Each path is a new rotation, seen through one point. The rows after it are directions, each followed by how far the rotation turns it, in degrees a step (0 if it stays put).
Each turn is a multiple of 5 degrees from 10 to 175, or 0.
Each row of a path follows its step; steps can be skipped.
path 1
step 0: [-2,-7,19,-10,-24,12,-17,15,11,6,-1,13,-5,5,-8,14,-1,7,6,-11,-4,-18,10,-3,-8,8,-17,7,-11,9,-2]
step 1: [19,-5,8,-6,12,22,2,-3,-12,0,-1,10,3,-1,17,-17,-17,-2,-10,-6,-1,-13,-1,6,19,6,-9,17,-16,-3,-2]
step 2: [-1,-20,7,9,-12,-2,-14,3,1,11,-9,10,-6,24,7,-2,13,9,-1,4,-20,-20,-9,-17,-4,13,0,5,-12,-2,4]
step 3: [7,3,10,-11,-4,10,2,10,-24,-5,-3,13,9,-7,-2,-20,5,3,5,-14,4,-19,-18,-2,13,2,-22,-3,4,4,9]
step 4: [4,-10,-2,-2,-2,19,15,8,-1,-1,-26,7,0,20,7,-7,3,-3,-4,11,1,-20,5,-14,-24,7,2,11,-1,-2,5]
step 5: [2,4,-7,-1,-8,-5,-1,18,-14,0,-6,-12,-3,7,8,-15,0,-3,9,-8,2,-27,-9,-11,20,-22,-4,-8,-14,-10,2]
step 6: [1,3,-3,-12,-12,11,9,-2,-18,-8,-15,-7,0,28,8,-3,5,18,-6,-8,-3,-14,8,-1,-6,11,5,-6,24,5,-2]
step 7: [15,16,-4,-14,-7,3,2,1,16,8,-14,-9,19,-4,-3,0,-5,-2,4,-12,8,-31,-7,-16,0,-10,4,-10,-10,3,-4]
step 8: [-1,3,14,5,0,0,22,5,-3,7,-8,-1,-14,14,18,14,-7,16,-1,-8,6,-25,20,9,11,-2,-1,-1,9,-6,-11]
step 9: [-7,13,1,-9,-6,9,-4,-24,6,15,0,-2,5,7,-9,-20,-11,17,-3,-7,-9,-23,-7,-5,9,-4,21,-3,-8,-4,-1]
step 10: [11,-8,5,-3,5,-5,18,3,6,24,-9,2,-14,-9,4,13,3,12,-1,-17,-5,-19,-15,-2,3,15,-1,-9,21,-4,-3]
[7,-4,-4,-4,3,-9,3,4,6,5,5,-2,3,2,-1,1,4,-2,-2,8,-1,-5,-1,-2,0,4,0,-2,-3,-4,0]  135
[0,3,6,-1,4,4,5,6,5,-2,-2,4,3,-5,-2,4,-2,-3,2,2,8,-4,6,-1,-7,-2,-5,3,-3,-1,0]  100
[3,7,-1,6,7,3,-2,-2,8,-3,-4,-2,1,5,-3,-7,1,1,2,2,-4,2,0,-5,-4,5,5,3,-2,2,-2]  145
[7,2,-1,3,6,5,7,-2,-5,-4,2,-5,-5,-3,5,5,4,1,2,3,0,-1,-1,3,6,5,-3,3,5,1,2]  160
[4,-6,2,-3,4,-1,-4,-3,2,0,-5,-4,-3,-8,11,-2,0,-5,-2,-3,2,-1,-1,-1,-7,-1,6,-2,-1,2,2]  125
path 2
step 0: [3,16,-21,13,11,23,1,-6,-14,-8,3,-1,-19,6,-4,3,-6,12,-13,18,7,9,25,-1,3,5,0,9,3,0,-1]
step 1: [15,9,-3,4,-9,13,0,7,8,14,-12,5,2,6,-21,17,-7,-26,-10,-14,2,1,1,-13,-4,16,4,-7,-12,-17,7]
step 2: [2,-5,-19,4,7,1,31,-13,7,-7,-12,-17,1,-12,-1,19,6,-6,-1,-5,-6,-6,-12,13,-1,4,-12,23,0,-1,-7]
step 3: [-8,10,12,22,3,7,-3,-4,19,-19,-11,-6,-9,13,12,18,10,12,-5,14,6,19,0,-2,5,10,-2,-11,-2,-10,1]
step 4: [20,0,-3,7,19,0,-8,5,2,0,-11,17,8,-7,-22,16,7,3,-27,-2,15,-12,1,-1,4,7,6,-5,5,14,-11]
step 5: [8,-3,-11,-23,5,1,2,4,9,-14,4,-6,-26,-4,-10,13,-3,-11,0,6,-4,3,-23,-4,25,4,3,7,-15,-8,-2]
step 6: [-21,11,-22,4,14,17,8,-13,-3,-2,-4,-9,8,-3,-2,4,-19,20,-9,7,20,12,-1,-4,1,3,9,-2,-6,-14,-9]
step 7: [10,-6,-4,7,7,19,-7,21,0,6,-8,2,-1,10,6,16,-4,-12,-29,-13,-1,6,10,7,3,1,-20,-8,-13,-12,4]
step 8: [20,-7,7,0,9,-3,21,-15,-4,-2,7,-15,0,9,-11,17,-8,-7,-8,4,9,-2,-13,-6,0,23,-8,25,6,0,4]
step 9: [1,6,-5,18,0,24,8,2,19,-5,-20,-11,-25,3,-1,8,-3,8,0,14,-3,1,1,6,6,-4,20,2,16,-11,4]
step 10: [-2,16,-3,8,-1,-5,1,5,16,3,-9,28,3,-14,-20,27,-1,9,-19,-8,7,6,7,-10,-2,4,-8,8,-9,-2,3]
[0,4,-2,3,-2,-6,-2,-5,5,-6,-5,2,2,-4,-1,3,12,-2,4,0,-2,-1,-2,-1,1,2,1,-6,-3,4,-6]  45
[4,-5,-8,3,4,4,1,3,-3,-1,-3,-1,-5,-5,2,-2,1,-2,0,2,-2,-3,4,11,-2,-6,1,0,3,3,-6]  160
[3,0,-1,-4,-3,-3,4,0,-2,-4,3,5,2,-1,3,0,0,-2,-6,2,-10,9,-6,2,0,1,0,8,-1,4,-3]  125
[-1,-7,10,3,-1,2,2,-3,8,-2,-3,-1,2,8,1,5,0,0,-1,-1,0,-3,-3,6,-4,0,-1,2,6,4,-2]  65
